Families of rows that turns and mirrors carry onto each other, the same ones carrying the whole set onto itself: the rest of each named row's family, in list order:
4 families of 8 rows:
k_735: [-32  -4  10 -23  40 -17  13  22 -46  17  -8   6  -4 -23  12   5 -11  -8
 -28 -23  -7   6   5  10 -57  -1  37  11   7 -27  16 -52]
k_287: [-15 -14  41 -11  15 -29 -12  17 -35  -6  20  -6 -16 -21   2  16   7  -4
  22  11   0   5  -5   0 -32   4  17   1   8 -28  18 -19]
k_763: [  0 -22 -15  -7 -17   7  18   0 -41  14  11   7   8  13  32   7  12  23
 -22 -34   7 -16 -14  44 -20  -1  19  24  12 -23   4 -32]
k_673: [ -1 -28  33 -27  -3 -16  13   6 -27  44  10  19  33  20 -13  18   3  -4
  -7   3  -6  -5  -5  28  15  -7   1  -1 -13 -25  10 -43]
k_454: [-21 -14   4  -8  16 -16   0  17 -17   9  36   6  14 -15 -20  11   8 -25
  10 -16 -28 -12 -33   7 -12   0 -13   5  20  -3  31 -20]
k_57: [ 13  -2  33 -24  21 -17  11   9 -15  14  -1  15  23   9   9  32   4 -16
 -30  -2   3  21 -22  27  -2  21   3   3  27 -16  25  -4]
k_40: [-26 -15   6  -8  13 -17   3  19 -25  12  26  19  -3 -19  -4  10  22 -20
   3 -12 -19 -11 -36   4 -12 -10 -17   9  19   7  38 -10]
k_748: [  2 -15  27 -20  -9  -8  -1  -2 -24  35   4  10  36  18 -17  14  15  -2
 -10  -4  -8 -14  -7  30   6  -5   2  -2 -32 -14   4 -38]
k_110: [-29   2   4 -31  34 -15   7  25 -38   2  14   3  -4 -28   6  24 -10 -13
 -28 -29 -23  12   6  18 -53   1  25  18   5 -20  25 -50]
k_541: [ 12 -11 -21  -3  -6  -5  23   2 -47   9   8   1  24  16  20   6  21  14
 -23 -29   3 -14 -19  42  -9 -10  26  19  12 -11   9 -35]
k_571: [-17  -7   5   9  -3   5  -4 -30 -19   8 -13  19 -17  19   9  10  20  18
 -42 -20  -2  -3 -10  27 -11  21  23  26  -4 -29  14 -39]
k_296: [-24  -6  42  -6  21 -32 -12  16 -19   8  14 -14 -21 -22  -1  21   0   2
  13  10   9   0 -11  -4 -24   5  27  11   3 -34  10 -20]
k_383: [ -9 -25 -16   2  -7 -11   7  -3 -57  12   7  11  19  14  37   6  21  21
 -16 -28  -3  -7 -20  36 -15  -5  30  13  -3 -24   1 -39]
k_685: [-21  -6  16   6  -7  -5  -5 -27 -24   7  -8  23 -18   5   6  15  16  15
 -51 -18   1   3  -6  14  -7  17  40  17   1 -29  11 -53]
k_778: [ -1 -17 -15   1   0 -10  11   5 -45  15   3  17  28  13  35  -1  20  11
 -15 -40   6 -11 -23  42 -15 -11  20  17  10 -28   8 -28]
k_75: [-33  -2   0 -10  24 -21  -3  15 -18   9  22  15  -8 -15  -3  16  18 -21
   9  -2 -21 -13 -33   2 -16  13 -10  10  26   1  31  -9]
k_682: [  6  -5  31 -17  15 -23  23   1 -25  18  -1  28  26  20  -1  35   2 -15
 -31  -3  -1  11 -28  28   6  10   0  -4  23  -9  35 -13]
k_266: [-46 -13  -9  -6  26 -10   5   8 -15  13   8 -16  -7  34   4   6  10   3
 -36 -19  13 -22  -7   5 -45 -13  23   8  -9  -7  21 -56]
k_435: [ 15   0  26 -37   6 -10  29   6 -12  34   4  16  18  17  -5  36   0  -6
 -22  -1   6  16 -21  20   0  11   4  -2  24 -12  22 -14]
k_985: [-31 -10   7 -32  37 -12  10  19 -47  14   4   7  -6 -31  21  15   1 -14
 -33 -24 -14  18   6   6 -50  -1  32   3  15 -16  23 -44]
k_695: [-47 -17  -4 -19  26 -15   4  11 -17  18   0  -6 -19  29  -1   5 -10 -14
 -36 -23  15 -17 -11  11 -49 -16  18  18   3  -8  17 -58]
k_754: [  5 -13  33 -18  -2 -15   8   9 -37  54  -1   6  34  10  -3   1   7  -2
  -8   5  -4  -4 -18  26   1 -10  -5  -1 -20 -19  10 -28]
k_631: [-23  -4  17   0  -1   8   2 -30 -17   7   7  18  -7  10   1  13   9  19
 -41 -30  -8   4  -7  26 -22  19  46  23 -11 -31  14 -52]
k_684: [-18 -24   5  -5  -6   0  -3 -28 -21   9   6  23 -12  11   6  19  10  28
 -38 -29  -5   3  -5  28  -5  20  41  32   0 -17   6 -45]
k_616: [-57 -11   1  -3  35 -19   1   9 -21  18  -4  -8 -23  25   1  15   0  -9
 -37 -27  13   0 -11   3 -32 -11  22  10 -13  -3  31 -51]
k_418: [-19   5  40 -19  23 -25  -5  15 -28  -1  32 -12 -27  -7 -12  19  10  -7
  10  12  10  -9  -4  -2 -32  -1  29  12   7 -27  15 -28]
k_370: [ 19  -3  28 -32  15 -24  23   3 -20  14  16   9  22  13 -10  36  11  -2
 -29   6  -4  16 -21  24 -11  11   4   2  32 -21  29  -6]
k_834: [-55 -16  -9  -9  34 -19   1   8 -11  19 -11  -6 -12  32  10  11   6 -10
 -25 -19  10 -14 -17   7 -31 -15  21  17 -18 -16  21 -51]
k_737: [-34 -12  10 -25  36 -14   8  22 -32  14  11   6  -3 -18  12  12 -14  -9
 -26 -31  -6  22  14  20 -55  -8  29  18   9  -1  20 -56]
k_952: [ -5 -27  31 -13 -14 -15   4   1 -31  39  -4   9  26  15  -5   3  17  -7
 -16  14  -4  -4 -16  28   0 -17  -6  -4 -24 -19   7 -42]
k_931: [-25 -12   9  -7  13 -19  -5  23 -11   0  37  22  -5  -7  -7  13  12 -18
  21 -11 -18  -5 -18   3 -15   0 -16  12  24  -3  32 -29]
k_602: [-20  -2  26 -20  10 -29 -11  10 -20   7  25  -3 -21 -14 -12  21   7  -6
  26  12   8  -4  -8  -4 -35   0  18   8  23 -27   2 -26]

Same family as k_435: k_763, k_673, k_695, k_684, k_737, k_931, k_602
Same family as k_685: k_57, k_40, k_296, k_778, k_985, k_834, k_952
Same family as k_754: k_735, k_287, k_571, k_383, k_75, k_682, k_616
Same family as k_266: k_454, k_748, k_110, k_541, k_631, k_418, k_370

Families of rows that turns and mirrors carry onto each other, the same ones carrying the whole set onto itself: the rest of each named row's family, in list order:
10 families of 4 rows:
k_328: [ 10 -12  14  -3   1 -16 -14   3  19  -3 -12 -31  -3  13  -2 -21  11 -12
 -20 -11   3 -10]
k_765: [ -6   5   5  20   2  16  18  44   6   0  -6   6   5  27  18  13  -3 -10
  20  -9  15  -4]
k_904: [ -7 -15  12  -7  18 -15 -24   4  19  -8  -5  -7   6  -2 -23  -1  -9 -13
  12 -18  -3 -31]
k_277: [-11   0 -14  20  22   3   5 -15 -29 -12  18  10   2 -17  -1  10 -25   1
  -9  18   5  12]
k_720: [ 13  16  -2  -1  -2   2  12  -2 -33   0  10  34  -1  -6  -3   6 -11  16
  -1  23  12  19]
k_564: [  0 -11   1  -7 -16  15  -8   3   3  -7  14   8 -33   4   5 -25  15  24
   8   4  -9  26]
k_939: [ -3   8  -2   7  -3  22  -1  24   7   2 -29   1  19  21  12   0 -17 -34
  23  -1  10  -8]
k_218: [-17  22 -24  18   1  -3  11  -7  -2  12   2  29   4 -11  15  12 -13  14
  13  11 -11  17]
k_448: [-18 -15  -1 -17  -8   4 -19 -24 -14 -14  10   2  -9  20  -2 -20  13  24
   0   6  -1  22]
k_811: [ -2  15 -22   6  -4  26  14  -4 -18  -2   9  18   0 -21  14  -1 -26 -12
  -9  12  -1   9]
k_68: [ -4  -4  -2  10  25  -6 -11  21   9  -8 -37   5  21  32   3  -1 -20 -11
  28   2   0  -2]
k_709: [ -4   5 -20  17  -2  23  32  15 -13  -2  11  28 -15 -13   4   5 -12  13
  10  -2  -6   6]
k_438: [ -1  13 -25   4  16   3  21   3 -19  -2  17  28   9 -19   1  17 -17 -11
   9   9   4  17]
k_343: [  3   0  25 -11   3 -14 -24   8  19 -11  17 -18  15  23  -4  10  17  -1
  -1 -12  -9  -4]
k_966: [ 11 -16  -8  22 -13   3   9  -6 -22  12  -1  21   1 -19  19  26 -13  19
   3   8  -4   9]
k_136: [-14  19 -29  -4   7  -6   2  10 -18   9  13  18   1  -7  27  17 -19   3
  -5  12 -10  13]
k_157: [ -4   8  -6   5  16   1  13  25   6   2 -18  11  26  19   0  11 -12 -26
  36   1  15   6]
k_869: [-16 -14   7  11  25  -6   3  26  11  -3 -33  10  19  19   3  13 -24 -15
   7  -1  21 -10]
k_13: [  5 -28  -6  -8   7  -9 -16 -11 -11 -11  13   8 -14   4  -2 -30 -13  11
  -9  23  -7  28]
k_432: [  1  -2 -27  15  -9  -6  22   9 -21  -5 -16  32   5 -17  12  10 -15  -2
 -12  15  -1   7]
k_85: [ -5 -20 -15 -14  -7  10   2 -16 -14 -17   6 -15 -10   5 -31 -23   3  14
   2   9   3  27]
k_368: [  3  -5   5  -8  -8  -6   3 -12 -34 -14  16  16 -16   6 -12  -6  13  28
  -5  22   4  12]
k_529: [-24  -7 -14   8  15   2   8   2 -24  -6  -2  24 -13 -15  -5  17 -34   4
  -8  18   1  17]
k_863: [  6  18  10  10  12 -10   9  18   8  19 -23   0   5  21 -11  -1  -8 -12
  28  -4  21 -20]
k_505: [-16   3   7  18  -3  -5  24  30  -8  10 -26  -9  19  15   1  14 -22 -26
   9   0   1  -8]
k_835: [  1   6  -5  20  -2   9   9  17   0 -13 -11   3  33  30 -15  26 -13 -14
  12 -12  19  -4]
k_875: [ -5 -16 -13   2 -13  -5   1 -28   9 -13  11  -1  -8  -3 -23 -24  14  20
  15   9  -5  22]
k_360: [ -8 -13  12 -11  10   1  -2   8  19 -19  -2 -21   2   7   0 -12  18 -16
  -1 -13 -14 -34]
k_661: [ -5 -15 -11  14   2  16  16  15  -5  -4 -24  -2  33  15 -13   5 -11 -16
  30  -5  24 -13]
k_72: [  3 -10  15  -3   1 -24   2  15  22  12  -1 -37 -13  12  -9  12   1  -3
   1 -17  -4  -4]
k_607: [ -1  -4  19 -15  17  -8 -28   6  21   2  -2 -17   8   1  19   1  22  -1
   3  -7  -6 -13]
k_824: [ -4   3  22  -3  14 -22   2   9  15   8 -10 -10   0  28 -10 -15  14   5
  14 -10   5 -30]
k_794: [  3 -30  27   4  21 -10 -27   3  11  -1   0 -21   3  11  -9 -12  -5 -17
   9  -4  -2 -18]
k_836: [-19 -18  -3 -16 -14   9   5  -6 -12 -27   8  -4 -16   7   6 -20  17   7
  -4  25 -14  22]
k_152: [-22 -17   2 -15  -6 -10 -14  -7 -11 -18  12   8   1   6   2 -17  -9  14
  -6  30  12  37]
k_441: [  3 -20  16  -8 -18   2 -12 -15 -16  -4  -6  -8 -13 -11  -8 -19   9  13
  -7  15 -21  23]
k_420: [ 15 -35   7  -5 -16  -4  11  -8  -1  -7  -4   8  -2 -11  -2  -3   9  31
  -2  13  -1  29]
k_504: [  8 -10  25   0   1  18  -3  15  21  -6  16 -19  -6  11  -6 -14  15   1
   2 -26   6 -16]
k_63: [-11 -10  14 -11  14  -4 -23 -14  12  -5   6 -16   2  17  -6 -11  17   3
   2 -25   0 -27]
k_373: [  5  -5  -7  18  -3  -8  21  22   8  18 -20 -16  11  37  -1   7 -28  -1
   7 -17   7   0]

Same family as k_85: k_136, k_661, k_607
Same family as k_432: k_328, k_505, k_441
Same family as k_904: k_277, k_68, k_152
Same family as k_835: k_218, k_343, k_875
Same family as k_448: k_438, k_157, k_63
Same family as k_360: k_939, k_811, k_836
Same family as k_765: k_564, k_709, k_504
Same family as k_863: k_720, k_368, k_824

Families of rows that turns and mirrors carry onto each other, the same ones carrying the whole set onto itself: the rest of each named row's family, in list order:
5 families of 6 rows:
k_480: [-26   5   7   2  10 -20   1 -11 -13  29]
k_648: [ -4  36 -25   5  -1   0  11 -16 -36 -12]
k_722: [ 18  15  -8 -16   4   6  -6  -7   8   0]
k_47: [ 18  28  -9 -11   4  -3  -8 -18   2  -5]
k_719: [  0  16  -1 -29 -28   2  -1   9 -25 -18]
k_326: [-21   8   0   1   9 -24  13 -13 -10  30]
k_691: [ -6  15  40   8 -21  -6   2  -5 -18  -2]
k_933: [ -7  23  44   6 -17 -12  15   2  -4   0]
k_460: [ -8  13  -5 -29 -26  14   4   2 -22 -17]
k_257: [  6  18   6 -24 -21  19  -1  11 -19 -16]
k_43: [ -2  18  36  10 -29 -10   6  12 -10   9]
k_215: [  9  20  -8  -8   4  14  -8 -15  11   5]
k_184: [-39  35   2   8 -22 -15  -2  16 -19  14]
k_841: [-15  28 -29   5  -8   4  14 -15 -32 -13]
k_412: [-43  33  -3   8 -18   3   7  12 -21  25]
k_734: [-29  40  -6  13 -29  -8   5  18 -20  23]
k_314: [ -7  28 -30  19 -13   1  16  -4 -32  -3]
k_293: [-37  42  10   9 -12  -7   5  21 -12  12]
k_104: [ -7  36 -31   9  -4  -1  13 -13 -30  -3]
k_387: [ -2  17  41   1 -20 -12  11  -7 -13   9]
k_186: [-15   9  15   6  16 -14   5 -13 -14  32]
k_132: [ 20  22 -18  -8  -4   1  -9  -5   7  -3]
k_363: [  2  15  11 -25 -25   6  -4   4 -38 -12]
k_928: [-32  42   3  14 -20  -8   7  21 -19   9]
k_891: [ -5  20  37   9 -22 -18  19  -3 -10  12]
k_290: [ -8  15   4 -21 -31  11   3  -1 -31 -18]
k_746: [-27   5  -3   1   8 -16   1  -8  -6  29]
k_989: [-22   4   0  -4  18  -4  11  -6  -7  31]
k_190: [ 21  20 -19  -4  -2   8   2 -19   2   8]
k_391: [-11  24 -29   7 -10   7   2 -10 -42  -8]

Same family as k_47: k_719, k_326, k_933, k_184, k_841
Same family as k_391: k_257, k_43, k_412, k_186, k_190
Same family as k_387: k_722, k_104, k_928, k_290, k_746
Same family as k_691: k_215, k_734, k_314, k_363, k_989

